Turns in one plane each, and the order they were made in; the first pair answered:
D:
[  3 -32   2   0  23   0 -14  -4 -16] -> [ 36   6  10 -14   8  -1   4 -20  -3]
[-16 -45   9  -5  18   2 -19 -14 -19] -> [ 38  -5   9 -26   0   5   2 -31 -18]
[ 19  -1 -25  -2   8   6  -6  -3 -12] -> [  5  30  -2   4  -2 -11   1 -11  18]
[-12  23 -16  35 -13   5  -2  32  -7] -> [  3  20 -22  30 -12   9  -3  29 -17]
R:
[  0  -9  24   0  30 -13   5  -7 -12] -> [-19  20  16  23  -8   0  11  16  -3]
[10 24  6  5 15  5  7  6 -3] -> [  9  20 -12   4 -12  12   2   3  12]
[ 17 -10 -20  -2   1   7   7 -21   3] -> [ 13   4  -1   5  28   2  14  -9 -12]
[ 5 22  5 50  4  8 12 15 18] -> [ 17 -11 -20  32 -20  12   0 -13  35]
U:
[  8  24 -14  10   9  10  -2  -2   3] -> [ 12  22 -18   4   3  10  -2  -3   0]
[ 26 -13   2   0  14  -3   3   0 -17] -> [ 20 -12   6   8  23  -3   4   4 -15]
[-8 12 -2 28 -2 17  6 16 -4] -> [ -3  24  -2  20 -12  15   8  11  -1]
[ 15  11   8 -13  -9 -12  10  -8  14] -> [ 23  -7  -4 -17  -9  -9   4 -12   9]

(2 to 3 turns a pair)
[-24 -20  26  12  11  -7 -13 -17  -4] -> [-11   9  12  34   5  14  -2  13 -24] : D then U then R
[-20 -43  -3 -15   9 -19 -19 -16   3] -> [-37  21   5   6 -31  -9  -4  18   8] : R then R then U
[ 24 -13 -16  -3  22   5  10 -18  13] -> [19 27  2  4 24  2 20  1  6] : R then U
[-19  16   3  27   6   5   2  23  -1] -> [ 15   9 -19 -10 -32   8  -3   6  -2] : U then U then U
[ -3 -21 -11  15  28  14  -4  17 -15] -> [ 22   7  -7  13  27  16   9  17 -17] : U then D
[-31  14 -22  35 -28  17   2  16  24] -> [-21  -6 -43  25 -29  25  -5  20   6] : U then D
[ -4  14   7  -7  -6 -11   9 -25  21] -> [ -7  19  12  -4   0 -14  11 -19  17] : R then R
[  8   0 -21 -17  15  -6  14 -24  -7] -> [ -3  28  -9  -2  15  -4  22  -2 -12] : U then R then U
[-5 26 13  8  3  9  0  3  5] -> [ 12  11   1 -16 -12   9  -5 -14  11] : U then R
[-17 -15 -12   8 -22  15  -4  -3  17] -> [ -3   2  -8   1 -29  15   4 -10  22] : D then D
[ 38  28  -3  11  30  12  19 -10  31] -> [-24  15  12  32  36   3   4   9  37] : U then R then D
[ 20  -1  10 -25  -5 -37   2 -30   1] -> [ -7  -2  17   6  28 -31  -1  14 -35] : U then R then D
[-17  44  23  26   1   0  16  21   0] -> [-30 -22 -24  23 -34  14  -6   0  22] : R then D then U
[  6  -1   4 -35  10 -14  -5  -8 -16] -> [ -1  18  -7 -30 -22  -4  -1   8 -13] : R then U then R
[-10 -17   6 -30  -3 -15 -10  -3 -12] -> [-12   6  15 -12  10 -14  -1  17 -23] : D then U then R
[-20  13   6  -3 -10 -21  -2  28   9] -> [-14 -21 -14 -10 -15 -17 -11  10  17] : R then U
[-15  41  23   9  17  -9  15 -15  10] -> [-45  -7 -16  28   1  15  -7  17  -9] : D then R
[ 15  -1 -27  13  -8  20   4  13  -3] -> [  3 -15 -16  26  19  13   6  12   0] : U then R then U
[ 36  -1   7  -5  53  -4   9 -13 -12] -> [ 3 55 15  8 -9 -4 18 -1 25] : D then U then R
[ 23   2   4  -5  20   5   4   6 -15] -> [ 12 -13 -20   6  -9  19  -1   8  -1] : R then R then U
[  0 -35 -23   9  -3  20 -11   5  -9] -> [-27   7  13  17 -12  -4   0  -6  32] : D then D
[34 35  4 -3  2  7 15 -6 -9] -> [  1  31  13 -12 -22 -11   4 -20  21] : U then D then U
[ -6  -3 -12  23  10  13   8  47 -32] -> [ 30  -6 -39  -2 -36  17  10   7   0] : R then D then U
[ 33  -9 -28 -13 -25  39  -1  -3   1] -> [ 23 -26  -6   6  39  32  -3  10 -21] : U then R
[  1   8   5  -4 -17   0  -3  14   3] -> [ 2 11 14 -5 -4 -3 -2 19 -4] : R then R then R
[-21  -9 -10  -5 -19  11  -9  17 -13] -> [  2  -9 -18 -12 -19  15  -5  10 -17] : D then U
[ -4 -30 -12   4   1  -3 -12   5  -8] -> [20 26  3  2 -9 -3 10  9 -7] : D then R then R
[-35  17  -9  11 -29   6 -12  45  -5] -> [ 18  -3 -21 -33 -45  -4  -7 -13  24] : R then D
[ 24  26  -8   5   9  -1   8   9 -12] -> [ -8   0 -26   9 -25  -2  -6  -1  21] : D then R then U
[-28   7 -15  38 -35   3   5  -6  38] -> [ -6  -6  27  21  54 -23   6 -19   2] : R then R
[-21  -2   2   9  14 -19   1 -27  26] -> [-16 -17  -9  19  34  -6  -2 -10   1] : D then U
[ -8  12  17   1  -9  -4  -2 -10  26] -> [-24 -17   3  13  -2   7 -14   5  14] : D then U then R
